In the data rows, 128 means zero.
Some points, one per row:
[  0 182  42 195 133  90 255 116 255 121   0  30 144   0 149 192 164 102
 255]
[150 132 225 134 129 120 141   9  75  74 135 102  29 187 128  70 122 133
 255]
[146 106 128 127 126 139 101 127 125 160 170 146 146 180 113 101 132 141
  62]
[ 92  99  96 133 123 127 102 125 164 126 183 131 173 174 113 122 141 138
  61]
[ 90 157 179 189 129  74 115  68  69  84 116 114 138 113 135   1  84 142
 190]
[ 97  67 139 121 124  90 164 146 109 157  64 133 137 107 129 163 100 127
 161]
[ 59 203  80 158 132 113 238 105 227 114   0  59  84   0 142 165 142 113
 255]
[156 149 182 111 126 113  86 166  27 175 156 170 149 187 126 168  67 126
   0]
[241 109 154  73 125 146  71 159  64 200 173 189 173 124 134 148 108 139
  30]
[183 127 144  81 129 142  80 176  79 195 183 189 133 191 114 106 144 131
  30]
[164 107 114 117 129 119 121 162  68 102 231 142 169 225 112 176  99 137
  36]
[203 117 141  90 119 121  81 129  61 180 141 183 174 133 137 145  96 145
  24]
[173  79 131 108 126 148  82 162  94 169 204 166 162 155 131 142 128 154
   9]
[238 106 162  82 128 135  71 164  30 194 165 188 172 177 134 141 112 139
  14]
[136  86 241 141 123  97 178   0 107 104  89 113 107 128 122   3 171 133
 255]
[ 85 152 154 124 134  70 160 127 139 176  58 170 147 141 114 123 135 132
  34]
[190 106 113  83 128 160  74 192  95 195 188 197 161 182 121 116 138 133
   0]
[ 22 255  41 194 140 115 255  85 255  87   0  10  51   0 155 165 170  82
 255]
[213 139 172  79 126 169 103 126  13 173  99 150 149 154 145 116  93 149
 148]
[110 147 130 124 140 107 199 125 168 144   8 109 127  22 142 191 131 114
 215]
[213  82 152  94 134 139 107 152  13 187 113 162 182 154 126 158 113 137
  56]
[  0 115  65 186 132 120 144  99 255  96 127  98 183  61 146 106 190 123
  63]
Then 10 other points, each followed by its number:
[ 49 112  75 154 127 139 123 104 244 129 144 110 168  96 137 107 180 129
  55] 0
[  0 199 102 199 128  63 196 154 250 101  24  85 116  65 123 161 164 103
  20] 1
[218 152 174  76 130 166  97 138  88 130 153 144  69 107 133 135 145 129
 208] 2
[150 163 192 113 130 129 100  41  55  71 127 120   3 255 125 117  73 124
 255] 3
[ 85 121 126 161 126 131 135 103 183 115 136 107 143 154 127  64 162 147
 113] 4
[171 123 144 103 126 148 102 170 126 132 152 137  84 100 134 139 165 120
 205] 5
[201 138 172  70 124 159 120 122  15 177  99 151 139 136 142 134  94 144
 171] 6
[205 163 120 111 128 170 119 128  55 162  53 121 105  60 149  94  93 125
 223] 7
[214 128 166  66 128 150 106 116  29 182 125 165 150 172 133 126 100 150
 119] 8
[187 136 185  99 128 145 126 124  24 164 117 151 152 158 124 157  96 149
 163] 9
Which two of these numbered points are nearest to each point below, ignoring the 2 directions in which the first points spread most? Their numbers follow each, nearest first.
[173 115 130 102 127 142 100 183 126 126 158 133  82 105 125 140 155 117
 179] > 5 2
[228 157 161  70 126 178  94 160  80 138 146 140  65 112 126 144 125 126
 220] > 2 5
[191 147 144  79 133 166 102 109  44 170 119 155 139 165 134 117 103 138
 137] > 8 6
[ 68  77  88 161 126 135 118 106 215 118 167 117 172 115 137 103 165 143
  58] > 0 4
[207  99 158  91 120 157  98 124  47 181 135 166 136 191 118 107 123 151
  96] > 8 9
[ 96 154 126 147 138 127 127  93 149 122 140 127 150 200 108  80 150 133
 131] > 4 0
[173 124 178 104 131 137 110  73  65  79 171 116  12 242 118 116  93 119
 244] > 3 5
[117  90 182 123 130  94 121 154  66 147 132 152 146 174 109 156  97 125
  67] > 9 8
[186 203 177 110 124 136  94  71  59  83  94 119   0 214 123 160  74 124
 183] > 3 8
[147 105 128 122 132 134 109 112 115 144 155 140 159 219 114 103 136 148
 105] > 4 0
[ 54 103 158 160 131  76 147  41  61  83 152 106 125 246 117  14  75 123
 255] > 4 0
[ 14  81  67 171 128 129 120 135 255 123 129 116 164  35 157 119 193 110
  46] > 0 4
[143 203 100 121 124 127 209 112 164 143   0  92 107   0 160 166 129 110
 255] > 6 7
[157 213 129 134 136 152 152 112 117 140   0  83  69   3 154 101 106 112
 255] > 7 6
[207 151 152 101 127 147 133 104  36 172  69 136 141 105 143 123  92 143
 214] > 6 8
[ 83 178 127 172 128 123 184 109 145  34 140  85  87 179 112 177  96 112
 172] > 3 4
[ 63  89 100 162 126 128 129 103 223 104 169 105 154 103 146 102 174 136
  70] > 0 4
Now 10 new points, numbered from 0 again:
[175 232 182 121 124 169 188 111 109 124  57 129  52  37 139 127  82 118
 255] 0
[106  80  92 138 121 120 109 118 173 125 180 128 179 141 131 108 161 139
  52] 1
[179 110 136 110 118 146 103 125  90 153 158 154 152 208 113  99 139 145
  97] 2
[  0 204  96 201 135  67 193 153 253  50  72  84 149 113 112 196 137 110
  22] 3
[ 85  55 138 134 128  85 178 133 161 150  57 119 139  73 121 165 142 126
 102] 4
[151  69 110 100 127 132  76 202 133 194 184 183 160 175 120 117 144 122
  49] 5
[206 190 171 135 130 163 137  95  83 105  86 136   0 155 116 145  89 119
 196] 6
[222  96 156  82 130 153  88 148  50 176 183 173 161 197 116 140 129 155
  44] 7
[  0  62  75 208 126  56 254 123 253 127   0  61 203   0 130 145 171 102
 184] 8
[166  67 137 111 124 140 101 127  98 155 163 153 166 233 119 112 134 151
  56] 9
The same question for these:
[160  85 112 114 128 130 100 119 104 147 191 147 193 203 127 143 123 154
  52] > 9 2
[129  98  98 108 131 133 104 192 191 147 149 138  93  96 126 125 157 113
 147] > 5 2
[156  94 255 143 127  99 171   0  93 128  81 135 149 113 111   0 176 149
 255] > 8 4
[193 217 171 105 134 169 204 115 114 128  53 139  67  48 130 113  83 125
 255] > 0 6
[  0 149  78 188 135  66 205 163 252 137   9  93 178   0 131 139 161 100
  32] > 4 8
[ 26 116  42 171 129 121 161 166 255 102  59  83  58   0 123 128 211  83
 224] > 5 2
[217 232 143 113 135 125 103 151  58 183 122 162 183   0 152  85  69 144
 178] > 0 7
[ 50  62  80 169 125 123 125 110 232 103 162  98 170 108 128 110 161 140
  66] > 1 9
[ 28 103  77 155 128 120 155 169 255 103  90  92  74   1 142 122 200  95
 223] > 5 1
[154 128 140 109 131 152 109 101  97 148 145 135 158 206 127 113 134 143
 118] > 2 9
[ 28 134  69 180 132 108 169 154 255  80  63  72  23   0 131 131 193  84
 255] > 5 7
[174  67 154 117 127 126 114 136  44 165 100 149 177 136 131 163  96 140
 104] > 4 7
[175 100 238 144 127  83 116  65  89 148 102 154 184  98 116  26 165 163
 245] > 8 5
[153 100 129 111 123 145 104 134 105 168 156 161 157 190 108 104 125 143
  89] > 2 9
[200 179 158 136 137 158 138 117  92 125  77 139  19 138 119 143  96 118
 135] > 6 0
[  0 249  96 194 130  89 197 113 225  43  73  85 114 122 124 201 131 107
  55] > 3 2
[ 79  80  92 156 123 117 116 114 198 123 176 119 178 126 134 121 162 146
  56] > 1 9
